In the data rows, the value 128 means zero.
Here are some points, one per row:
vec![224, 160, 118, 90, 104, 64, 128, 154, 36, 154, 151, 171, 119, 155, 111,
     130, 130, 200, 116, 129, 152, 163, 101, 99]
vec![95, 107, 151, 60, 152, 101, 197, 149, 79, 117, 139, 87, 157, 190, 162,
     175, 132, 96, 127, 135, 173, 140, 157, 127]
vec![80, 123, 171, 156, 155, 101, 177, 117, 205, 165, 122, 75, 142, 137, 128,
     159, 134, 39, 133, 139, 93, 110, 191, 168]
vec![64, 80, 103, 127, 101, 182, 138, 105, 171, 119, 149, 122, 82, 119, 136,
     135, 123, 75, 146, 136, 107, 129, 145, 136]
vec![29, 79, 107, 145, 123, 187, 131, 140, 140, 148, 133, 133, 133, 95, 140,
     65, 165, 38, 144, 132, 106, 93, 178, 154]
vec![190, 206, 136, 133, 109, 61, 126, 131, 127, 128, 113, 55, 93, 128, 142,
     124, 110, 122, 121, 144, 108, 150, 114, 145]
vec![90, 76, 121, 100, 128, 163, 127, 175, 151, 149, 97, 111, 173, 126, 170,
     133, 179, 117, 132, 149, 160, 154, 163, 163]
vec![35, 117, 129, 102, 104, 168, 165, 64, 165, 130, 116, 123, 135, 87, 138,
     117, 130, 130, 104, 123, 155, 117, 162, 114]
vec![191, 164, 80, 143, 102, 194, 106, 68, 89, 87, 69, 153, 128, 119, 85,
     120, 140, 162, 150, 191, 41, 118, 75, 105]
vec![186, 62, 177, 190, 152, 119, 161, 181, 61, 169, 128, 118, 167, 123, 116,
     115, 102, 108, 190, 170, 74, 102, 88, 134]
vec![160, 129, 110, 144, 135, 69, 118, 168, 62, 127, 139, 99, 150, 129, 159,
     142, 111, 114, 145, 91, 158, 113, 100, 109]
vec![207, 146, 163, 206, 164, 104, 173, 118, 36, 181, 125, 123, 154, 147, 139,
     159, 85, 129, 132, 141, 118, 113, 115, 153]
vec![206, 188, 129, 149, 142, 53, 95, 135, 141, 167, 139, 174, 141, 170, 120,
     151, 133, 160, 97, 122, 121, 97, 100, 153]
vec![179, 157, 173, 161, 138, 119, 154, 98, 112, 117, 124, 139, 159, 152, 141,
     136, 105, 180, 108, 132, 130, 85, 134, 126]
vec![102, 126, 88, 138, 92, 155, 152, 104, 61, 169, 96, 157, 132, 146, 134,
     126, 108, 140, 160, 119, 125, 139, 148, 97]
vec![193, 151, 129, 111, 141, 119, 23, 117, 177, 45, 101, 130, 95, 78, 24,
     87, 92, 186, 74, 230, 97, 189, 105, 73]
vec![149, 129, 142, 100, 98, 55, 101, 152, 200, 129, 175, 45, 106, 74, 142,
     107, 136, 151, 110, 160, 141, 119, 138, 122]
vec![138, 141, 82, 142, 137, 239, 81, 136, 117, 84, 136, 184, 99, 89, 47,
     116, 108, 174, 121, 108, 150, 131, 116, 105]
vec![89, 26, 90, 185, 120, 156, 164, 124, 5, 178, 62, 169, 132, 178, 145,
     188, 122, 191, 206, 142, 102, 54, 127, 64]
vec![158, 80, 157, 153, 183, 137, 131, 159, 119, 181, 114, 156, 132, 132, 141,
     141, 133, 136, 135, 124, 127, 86, 124, 93]
vec![100, 155, 157, 86, 122, 180, 92, 93, 178, 82, 147, 143, 141, 105, 115,
     131, 149, 98, 136, 155, 137, 172, 164, 97]
vec![0, 110, 83, 83, 87, 221, 146, 99, 175, 73, 109, 165, 152, 58, 102,
     134, 163, 63, 108, 104, 141, 141, 178, 109]
vec![191, 135, 118, 124, 143, 117, 128, 109, 122, 148, 125, 137, 141, 138, 99,
     143, 129, 160, 149, 149, 111, 159, 106, 131]
vec![51, 88, 93, 132, 120, 165, 215, 104, 99, 148, 96, 108, 157, 157, 192,
     91, 135, 88, 119, 62, 128, 105, 168, 137]
vec![143, 135, 159, 175, 129, 172, 126, 152, 51, 154, 109, 150, 152, 46, 92,
     125, 122, 87, 126, 133, 86, 124, 125, 63]
vec![137, 126, 93, 124, 133, 136, 136, 114, 86, 200, 124, 146, 120, 150, 133,
     118, 98, 174, 123, 143, 124, 113, 131, 99]
vec![89, 110, 140, 118, 138, 106, 182, 138, 144, 121, 123, 63, 62, 136, 162,
     80, 180, 140, 138, 89, 108, 103, 101, 139]
vec![16, 112, 205, 106, 72, 137, 134, 137, 118, 86, 91, 75, 139, 126, 207,
     167, 151, 74, 118, 132, 146, 132, 134, 117]
vec![76, 127, 107, 136, 105, 140, 154, 136, 59, 113, 108, 111, 117, 94, 175,
     134, 146, 145, 145, 138, 100, 135, 116, 152]
vec![175, 109, 132, 160, 166, 83, 100, 152, 81, 116, 100, 106, 138, 136, 97,
     97, 138, 155, 138, 136, 102, 108, 139, 132]
vec![88, 119, 144, 141, 114, 125, 162, 125, 144, 140, 171, 106, 140, 144, 179,
     142, 136, 118, 143, 147, 94, 137, 165, 155]
vec![223, 165, 132, 146, 183, 110, 64, 87, 197, 127, 133, 108, 153, 61, 4,
     58, 142, 132, 113, 167, 139, 93, 110, 55]
vec![130, 193, 117, 72, 47, 85, 100, 103, 255, 111, 190, 98, 41, 100, 129,
     75, 135, 78, 106, 141, 142, 203, 141, 176]
vec![194, 208, 90, 119, 165, 144, 97, 135, 192, 85, 112, 154, 164, 135, 100,
     148, 108, 180, 132, 126, 143, 139, 138, 129]
vec![93, 126, 152, 88, 102, 96, 101, 145, 159, 102, 139, 119, 102, 144, 138,
     118, 170, 114, 129, 86, 167, 169, 87, 158]
vec![195, 145, 168, 160, 144, 71, 109, 126, 125, 111, 104, 111, 164, 135, 131,
     139, 61, 139, 100, 129, 97, 138, 107, 164]
vec![121, 142, 164, 171, 175, 117, 141, 183, 93, 98, 150, 166, 189, 151, 220,
     166, 90, 135, 155, 98, 161, 117, 127, 127]
vec![174, 140, 107, 108, 71, 166, 118, 162, 68, 152, 158, 197, 121, 118, 90,
     125, 111, 165, 130, 112, 144, 174, 105, 101]
vec![106, 134, 141, 72, 93, 86, 109, 126, 172, 176, 183, 103, 105, 139, 171,
     99, 174, 138, 148, 100, 177, 137, 114, 115]
vec![83, 189, 144, 58, 73, 67, 140, 109, 140, 141, 182, 177, 114, 155, 179,
     145, 131, 91, 141, 63, 144, 183, 110, 140]
vec![194, 91, 159, 179, 126, 130, 134, 150, 101, 133, 121, 130, 170, 150, 87,
     141, 87, 134, 151, 133, 109, 110, 94, 125]
vec![152, 121, 129, 148, 183, 113, 98, 130, 182, 159, 110, 148, 153, 87, 104,
     113, 133, 136, 118, 114, 177, 96, 134, 135]
vec![72, 108, 138, 82, 151, 80, 154, 166, 203, 159, 151, 81, 126, 240, 140,
     139, 160, 127, 133, 121, 139, 95, 143, 176]
vec![211, 133, 170, 107, 138, 127, 129, 79, 153, 106, 138, 145, 137, 155, 84,
     139, 130, 136, 90, 146, 125, 109, 102, 126]
vec![227, 197, 119, 85, 121, 42, 43, 101, 151, 34, 136, 119, 94, 110, 107,
     141, 127, 201, 125, 139, 154, 210, 71, 157]
vec![42, 122, 65, 141, 113, 171, 171, 128, 133, 132, 104, 182, 109, 87, 129,
     162, 123, 108, 80, 126, 138, 112, 165, 145]
vec![77, 138, 152, 112, 104, 70, 144, 107, 230, 89, 146, 110, 117, 177, 140,
     146, 161, 91, 121, 98, 124, 130, 134, 185]
vec![109, 118, 136, 176, 139, 214, 108, 128, 53, 108, 108, 171, 136, 157, 63,
     131, 140, 189, 142, 154, 95, 171, 130, 95]
vec![154, 102, 155, 215, 192, 172, 101, 153, 142, 84, 108, 168, 122, 117, 57,
     99, 92, 86, 163, 162, 147, 87, 113, 158]
vec![231, 140, 118, 69, 143, 59, 115, 137, 160, 152, 153, 155, 147, 179, 138,
     124, 134, 178, 109, 59, 164, 125, 91, 170]
vec![91, 71, 111, 120, 144, 144, 176, 166, 142, 154, 202, 80, 99, 168, 188,
     117, 123, 113, 170, 113, 106, 70, 147, 133]
vec![158, 139, 134, 110, 79, 69, 131, 121, 143, 137, 157, 121, 94, 163, 163,
     162, 134, 66, 104, 124, 96, 150, 98, 190]
vec![178, 96, 115, 163, 183, 200, 78, 113, 115, 97, 77, 143, 128, 111, 90,
     136, 125, 114, 159, 142, 146, 142, 130, 116]
vec![35, 123, 106, 130, 135, 172, 107, 90, 103, 107, 130, 144, 113, 136, 157,
     123, 127, 120, 93, 127, 134, 118, 161, 127]
vec![66, 71, 131, 148, 146, 204, 169, 142, 56, 151, 97, 111, 156, 101, 113,
     147, 106, 142, 118, 124, 127, 92, 168, 75]
vec![93, 146, 72, 136, 173, 142, 126, 132, 83, 167, 113, 142, 122, 107, 136,
     109, 108, 116, 116, 110, 128, 113, 160, 82]
vec![142, 144, 125, 104, 97, 111, 107, 145, 160, 95, 166, 76, 47, 123, 147,
     130, 109, 145, 107, 109, 150, 164, 92, 130]
vec![65, 149, 85, 87, 98, 134, 134, 105, 200, 133, 125, 134, 116, 55, 143,
     103, 158, 99, 78, 95, 135, 145, 140, 161]
Along one direction, these points spread out more than along any other. Take the direction at right angles to it along which they spread out most. Then take the direction at right angles to both along which they spread out most. Go by this last direction. How far along it is each point below, from 0 to 99? 50 is the average, and the first point above lies past it. One standard deviation of the points above along it is 16.
vec![72, 108, 138, 82, 151, 80, 154, 166, 203, 159, 151, 81, 126, 240, 140,
     139, 160, 127, 133, 121, 139, 95, 143, 176] 73
vec![35, 117, 129, 102, 104, 168, 165, 64, 165, 130, 116, 123, 135, 87, 138,
     117, 130, 130, 104, 123, 155, 117, 162, 114] 33
vec![138, 141, 82, 142, 137, 239, 81, 136, 117, 84, 136, 184, 99, 89, 47,
     116, 108, 174, 121, 108, 150, 131, 116, 105] 17
vec![207, 146, 163, 206, 164, 104, 173, 118, 36, 181, 125, 123, 154, 147, 139,
     159, 85, 129, 132, 141, 118, 113, 115, 153] 76
vec![149, 129, 142, 100, 98, 55, 101, 152, 200, 129, 175, 45, 106, 74, 142,
     107, 136, 151, 110, 160, 141, 119, 138, 122] 53
vec![102, 126, 88, 138, 92, 155, 152, 104, 61, 169, 96, 157, 132, 146, 134,
     126, 108, 140, 160, 119, 125, 139, 148, 97] 50
vec![178, 96, 115, 163, 183, 200, 78, 113, 115, 97, 77, 143, 128, 111, 90,
     136, 125, 114, 159, 142, 146, 142, 130, 116] 32
vec![109, 118, 136, 176, 139, 214, 108, 128, 53, 108, 108, 171, 136, 157, 63,
     131, 140, 189, 142, 154, 95, 171, 130, 95] 34
vec![152, 121, 129, 148, 183, 113, 98, 130, 182, 159, 110, 148, 153, 87, 104,
     113, 133, 136, 118, 114, 177, 96, 134, 135] 45
vec![231, 140, 118, 69, 143, 59, 115, 137, 160, 152, 153, 155, 147, 179, 138,
     124, 134, 178, 109, 59, 164, 125, 91, 170] 73
